Questions about the grid below.
1) Find the second entry on the diagonal from the top-right corner.
2) Find the top entry of the column that holds the largest entry.
3) Find the maximum.
4) Find the bottom-left entry.
5) Find the smallest entry.
6) Find the first entry on the main diagonal.
7) Find the bottom entry of the column that holds the smallest entry.
8) Find the entry just left of the smallest entry.
[[122 138 141 129 122 127 123 119 125 135 123]
 [128 137 141 134 118 127 122 122 130 128 113]
 [123 126 125 125 123 124 125 123 124 124 124]
 [128 141 125 139 110 118 140 118 138 112 108]
 [149 129 131 146 121 135 132 141 148 113 104]
 [133 136 142 136 123 132 123 128 133 130 116]
 [128 145 123 141 113 117 149 119 141 114 117]
 [145 145 149 151 116 135 129 132 148 123  99]
 [125 125 125 125 126 125 126 125 125 126 128]]
1) 128
2) 129
3) 151
4) 125
5) 99
6) 122
7) 128
8) 123

Read these off the matrix that follows. Rows and columns are numbered from 1.
1) Find the entry just right of 150.
2) Find the entry directly below 146.
3) Find the entry directly above 146.
4) Find the top-right entry.
5) Find the top-left entry.
6) Find the entry in row 1 and column 3.
7) Find the entry just left of 138.
8) Find the entry just left of 146.
[[130 132 130 131 125]
 [145 150 151 141 121]
 [141 146 144 141 120]
 [137 138 115 130 148]
 [135 139 137 139 121]]
1) 151
2) 138
3) 150
4) 125
5) 130
6) 130
7) 137
8) 141
